[[140 126 147]
 [135 117 133]
 [105 150 110]
 [124 121 127]
 [128 104 152]]
:
[147 117 105]

[[130 106 124 112 126]
 [128 127 128 128 126]
 [128 109 140 133 123]
 [129 128 128 129 128]]
:
[126 128 140 128]

[[151 151]
 [151 151]
 [147 147]
 [153 153]
 [106 106]]
:
[151 151]

[[144 150 143 145]
 [102 115 100 125]]
:
[145 100]

[[107 120 134 123 143]
 [153 115 133 118 118]]
:
[143 118]

[[123 136 128]
 [148 143 134]
 [148 140 153]
 [137 143 131]
 [147 151 138]]
:
[128 143 148]

[[117 144 152]
 [118 142 158]
 [141 112 104]
 [131 124 103]]
:
[152 142 141]

[[148 155 111 126]
 [117 116 131 129]
 [126 122 140 135]]
:
[126 131 122]

[[134 149 146 131 138]
 [119 149 138 138 124]
 [117 147 133 120 119]
 [145 139 149 155 149]]
:
[138 138 133 139]
---
[[129 133 138 130 130 133 133 132]
 [138 141 132 130 132 133 132 134]
 [129 130 138 133 136 136 132 149]
 [137 129 136 155 132 129 129 132]
 [130 130 139 138 131 138 148 137]]
:
[[133 132 129 133 138 130 130 133]
 [132 134 138 141 132 130 132 133]
 [132 149 129 130 138 133 136 136]
 [129 132 137 129 136 155 132 129]
 [148 137 130 130 139 138 131 138]]

[[131 131 117 119 130 124 140 154 112 120]
 [129 111 108 138 132 136 135 134 148 134]
 [139 133 135 139 132 142 111 113 142 116]
 [126 124 133 118 130 113 146 126 110 147]
 [144 115 129 130 142 121 146 127 118 144]]
:
[[112 120 131 131 117 119 130 124 140 154]
 [148 134 129 111 108 138 132 136 135 134]
 [142 116 139 133 135 139 132 142 111 113]
 [110 147 126 124 133 118 130 113 146 126]
 [118 144 144 115 129 130 142 121 146 127]]

[[134 114 128 149 138 124 132]
 [126 134 130 126 126 126 139]
 [125 116 120 138 124 127 141]
 [133 127 137 128 131 133 127]]
:
[[124 132 134 114 128 149 138]
 [126 139 126 134 130 126 126]
 [127 141 125 116 120 138 124]
 [133 127 133 127 137 128 131]]

[[150 138 125]
 [126 127 124]
 [100 110 144]
 [120 113 133]
 [132 140 123]
 [125 143 120]
 [107 123 132]
 [123 144 117]
 [126 118 140]]
:
[[138 125 150]
 [127 124 126]
 [110 144 100]
 [113 133 120]
 [140 123 132]
 [143 120 125]
 [123 132 107]
 [144 117 123]
 [118 140 126]]

[[132 145 105 142 120]
 [135 146 106 132 125]
 [129 146 105 140 122]
 [132 145 106 134 120]
 [131 147 105 131 128]
 [129 146 106 133 124]
 [126 146 106 132 123]]
:
[[142 120 132 145 105]
 [132 125 135 146 106]
 [140 122 129 146 105]
 [134 120 132 145 106]
 [131 128 131 147 105]
 [133 124 129 146 106]
 [132 123 126 146 106]]

[[136 124 135 132]
 [133 124 141 126]
 [126 115 148 154]]
:
[[135 132 136 124]
 [141 126 133 124]
 [148 154 126 115]]
---
[[134 132 123 148 129]
 [126 126 130 118 127]
 [132 135 125 148 129]
 [129 130 125 141 127]
 [137 139 123 155 129]
 [115 124 133 111 127]]
:
[[129 148 123 132 134]
 [127 118 130 126 126]
 [129 148 125 135 132]
 [127 141 125 130 129]
 [129 155 123 139 137]
 [127 111 133 124 115]]

[[125 157 134 158 120 112 117 128]
 [125 157 134 158 120 112 117 129]
 [125 157 136 155 124 115 117 125]
 [122 150 135 151 129 123 110 119]
 [125 157 134 158 121 113 117 128]]
:
[[128 117 112 120 158 134 157 125]
 [129 117 112 120 158 134 157 125]
 [125 117 115 124 155 136 157 125]
 [119 110 123 129 151 135 150 122]
 [128 117 113 121 158 134 157 125]]

[[141 133 142 121 127 106 120 109 125 127 131 132 132 139 142]
 [131 129 108 127 131 147 132 143 138 139 123 119 131 124 131]
 [124 126 119 122 145 140 144 139 136 131 125 116 129 138 121]
 [113 127 134 107 132 126 102 120 137 128 134 118 143 137 131]
 [122 126 115 135 127 141 121 139 128 117 132 111 137 140 117]
 [150 139 138 122 123 126 127 110 114 123 125 124 144 131 139]]
:
[[142 139 132 132 131 127 125 109 120 106 127 121 142 133 141]
 [131 124 131 119 123 139 138 143 132 147 131 127 108 129 131]
 [121 138 129 116 125 131 136 139 144 140 145 122 119 126 124]
 [131 137 143 118 134 128 137 120 102 126 132 107 134 127 113]
 [117 140 137 111 132 117 128 139 121 141 127 135 115 126 122]
 [139 131 144 124 125 123 114 110 127 126 123 122 138 139 150]]

[[121 119 132]
 [128 103 121]]
:
[[132 119 121]
 [121 103 128]]

[[116 136 120 123 122 126 120 130 130 105 137 121 124]
 [129 134 149 137 134 134 119 149 136 113 138 127 141]
 [123 124 115 124 117 138 124 129 126 123 141 121 143]
 [131 126 144 133 137 123 128 132 125 124 125 130 121]
 [122 136 140 130 116 121 118 119 126 126 121 137 129]
 [129 123 137 118 120 113 104 137 147 112 138 133 138]
 [113 125 145 129 129 115 120 131 131 113 122 142 132]]
:
[[124 121 137 105 130 130 120 126 122 123 120 136 116]
 [141 127 138 113 136 149 119 134 134 137 149 134 129]
 [143 121 141 123 126 129 124 138 117 124 115 124 123]
 [121 130 125 124 125 132 128 123 137 133 144 126 131]
 [129 137 121 126 126 119 118 121 116 130 140 136 122]
 [138 133 138 112 147 137 104 113 120 118 137 123 129]
 [132 142 122 113 131 131 120 115 129 129 145 125 113]]

[[149 149 149 149 149 149 148 150 149 149 149 149]
 [145 146 145 145 145 145 145 146 145 146 145 145]
 [148 148 148 148 148 148 148 148 148 148 148 148]
 [127 127 127 127 127 127 127 127 127 127 127 127]]
:
[[149 149 149 149 150 148 149 149 149 149 149 149]
 [145 145 146 145 146 145 145 145 145 145 146 145]
 [148 148 148 148 148 148 148 148 148 148 148 148]
 [127 127 127 127 127 127 127 127 127 127 127 127]]
---
[[120 128 123 129 128 128 125]
 [112 126 126 134 118 119 117]
 [119 115 124 138 123 106 123]
 [110 123 133 134 115 118 114]
 [142 130 126 120 131 126 132]
 [136 130 133 121 126 131 124]
 [139 132 134 120 126 133 127]]
:
[[120 128 123 129 128 128 125]
 [119 115 124 138 123 106 123]
 [142 130 126 120 131 126 132]
 [139 132 134 120 126 133 127]]

[[131 137 120]
 [110 125 117]
 [135 139 145]
 [128 144 143]
 [102 136 116]
 [143 134 129]
 [117 126 118]
 [119 122 139]]
:
[[131 137 120]
 [135 139 145]
 [102 136 116]
 [117 126 118]]

[[141 109]
 [133 120]
 [145 103]
 [128 127]
 [143 107]
 [141 109]
 [146 102]
 [138 113]]
:
[[141 109]
 [145 103]
 [143 107]
 [146 102]]

[[149 139 155]
 [133 133 137]
 [126 114 118]
 [141 115 140]
 [134 136 136]
 [115 126 134]
 [139 143 135]
 [141 148 143]
 [126 145 147]
 [135 145 124]
 [119 115 113]
 [123 139 118]]
:
[[149 139 155]
 [126 114 118]
 [134 136 136]
 [139 143 135]
 [126 145 147]
 [119 115 113]]

[[132 136 141 143 143 141]
 [124 141 155 158 149 135]
 [130 120 119 128 140 150]
 [154 142 125 110 108 118]
 [128 147 156 152 137 119]
 [124 136 148 153 151 144]
 [114 107 113 129 147 157]
 [153 153 146 138 132 131]
 [141 133 131 133 138 142]
 [158 153 140 126 119 121]
 [143 143 141 140 140 141]]
:
[[132 136 141 143 143 141]
 [130 120 119 128 140 150]
 [128 147 156 152 137 119]
 [114 107 113 129 147 157]
 [141 133 131 133 138 142]
 [143 143 141 140 140 141]]

[[144 127 128]
 [113 156 123]]
:
[[144 127 128]]
---
[[144 145 145 145 146]
 [114 113 113 113 112]
 [102 101 101 101 101]
 [102 100 100 101 100]]
:
[[114 113 113]
 [102 101 101]]

[[115 109 127 141]
 [132 124 128 139]
 [110 101 127 144]
 [142 144 131 125]]
:
[[132 124 128]
 [110 101 127]]

[[123 121 122 118 130]
 [118 133 128 101 130]
 [120 121 122 118 130]]
:
[[118 133 128]
 [120 121 122]]

[[131 123 150 115]
 [131 121 151 115]
 [129 134 113 115]
 [139 128 114 115]]
:
[[131 121 151]
 [129 134 113]]

[[135 136 140 142]
 [156 156 157 156]
 [124 125 130 132]
 [132 132 134 135]]
:
[[156 156 157]
 [124 125 130]]

[[127 116 155 131]
 [120 109 144 114]
 [117 126 120 102]]
:
[[120 109 144]
 [117 126 120]]

[[144 131 110]
 [124 134 131]
 [122 146 111]
 [106 128 149]]
:
[[124 134 131]
 [122 146 111]]

[[144 125 116 125 123]
 [105 133 151 117 136]
 [123 125 119 133 126]
 [110 142 140 116 147]
 [121 142 151 127 142]]
:
[[105 133 151]
 [123 125 119]]

[[135 100 140]
 [106 127 113]
 [152 140 140]]
:
[[106 127 113]
 [152 140 140]]
